Here are some points, each followed by its number:
[ 1.4 -0.4  0.1  1.  -0.2 -0.8  0.2 -0.7  0.2 -0.9  0.1  0.4  0.  -0.8  0.3  0.8 -0.8  0.6] 0
[-1.6  0.5 -0.7 -1.6  0.7  1.  -0.2 -1.   0.3  0.1 -1.8 -0.9  0.5  1.5  0.1 -0.1 -1.1 -0.2] 1
[-0.5 -0.2  0.5 -0.7  0.6 -0.5 -0.1 -0.5  0.1 -0.6 -0.6 -1.2  0.4  0.1  0.3  0.4  0.1  0.5] 2
[-0.7  0.1 -0.3  0.2  0.2  0.2  0.2  0.2  0.2  0.2  0.6  0.1  0.3  0.6 -0.2 -0.2 -0.3 -0.8] 3
[ 1.  -1.3 -0.6 -1.  -0.7 -0.1  0.1 -0.1 -0.8  0.  -1.5  1.1  0.8 -1.   0.4  0.2  1.4  0.5] 4
[-1.1  1.1  1.9  1.   1.1 -1.3 -2.4  1.6  1.8 -0.9  3.3 -0.1 -1.3  0.2  0.  -1.2 -0.8 -0.1] 5
[ 0.   1.1 -1.4 -1.  -0.5  1.1  1.1  0.7 -0.1  0.8 -0.3  0.2  0.3  0.9 -0.8  0.3 -0.5 -0.3] 6
[-0.5  0.1 -0.2 -1.   0.5 -0.5 -0.8  0.  -2.2  0.6 -0.4  1.  -1.  -0.4  0.3 -0.2  1.3  0. ] 7
[-0.1  0.1 -0.1 -0.8  0.4 -0.3 -0.2  0.  -1.3  0.3 -0.1  0.5 -0.4 -0.2  0.2  0.   0.6 -0.1] 8
[-0.5  0.3  0.1 -0.9  0.7 -0.4  0.  -0.5  0.7 -0.4 -0.7 -1.7  0.4  0.7  0.3  0.1 -0.3  1.2] 9
[ 0.4 -0.1 -0.8 -0.5  0.1 -0.2  0.5  0.1 -0.8  0.   0.2  1.   0.   0.6  0.4 -0.2 -0.5  0.2] 10
[ 0.5 -0.3  1.2  0.5 -0.2 -0.1 -0.9 -0.5  0.   0.   0.7 -0.8 -0.7  0.2  0.5  1.1  1.1  1.4] 11
[-0.9  1.3  0.3  1.5 -0.4  1.9  0.3 -1.1  4.9 -1.5 -0.7 -1.3 -0.7  0.4 -0.5  0.3 -3.3 -1.6] 12
[-1.3  0.8 -0.8 -1.6 -1.5  1.1  0.4  0.4 -1.2  2.9  0.3  0.8  1.2  1.6 -1.   0.2 -1.1 -1.4] 13
[-0.7  0.   0.3  0.9 -0.7  0.1 -0.8  0.8  1.6  1.   0.7 -0.8  0.6 -0.7 -0.8 -0.6  0.8 -0.4] 14
[-1.3 -0.9  1.5  0.6  1.3 -0.8 -0.5  0.6 -1.6 -0.5 -0.1  0.8 -0.7 -0.7  0.3 -0.3  2.3 -0.3] 15
Which point above is nearest to each new point by angle? Its number follows each.
[-1.1  0.6 -0.7 -1.3 -1.1  0.6  0.6  0.3 -0.8  2.5  0.3  0.4  0.8  0.9 -0.9 -0.1 -0.7 -0.7] >> 13
[ 4.8 -1.6  1.1  3.3  0.  -2.2  0.8 -2.2  0.2 -3.5 -0.6  1.4  0.  -1.7  1.1  2.5 -2.   1.9] >> 0
[ 1.   0.2 -1.7 -2.   0.3 -0.6  0.5  0.4 -1.8 -0.9  1.4  3.3 -0.9  1.   0.7 -0.7 -1.4  0.2] >> 10
[ 1.8 -1.1 -0.9  0.6 -0.9  0.   0.8 -0.4 -0.7  0.4 -0.5 -0.5  0.6 -2.1  0.1 -0.2  1.6 -0.5] >> 4
[-0.8  0.2 -0.5 -0.8  0.2  0.5  0.2 -0.5  0.   0.4 -0.9 -0.9  0.2  0.4  0.   0.2 -0.1  0. ] >> 1
[-1.4  0.1 -0.7 -0.6  0.3  0.   0.3 -0.5 -0.5  0.7 -0.7 -0.4  0.6  0.3 -0.5 -0.2 -0.3  0.1] >> 1
[-0.4  0.1 -0.3 -0.4  0.2  0.1  0.2 -0.3 -0.2  0.3 -0.4 -0.5  0.1  0.3  0.   0.1  0.   0.1] >> 1
[-2.2  0.3 -1.4 -1.2  0.9  0.1  0.8 -1.7 -1.1  1.6 -1.6 -1.3  1.1  0.4 -0.5 -0.1 -0.6  0.1] >> 1
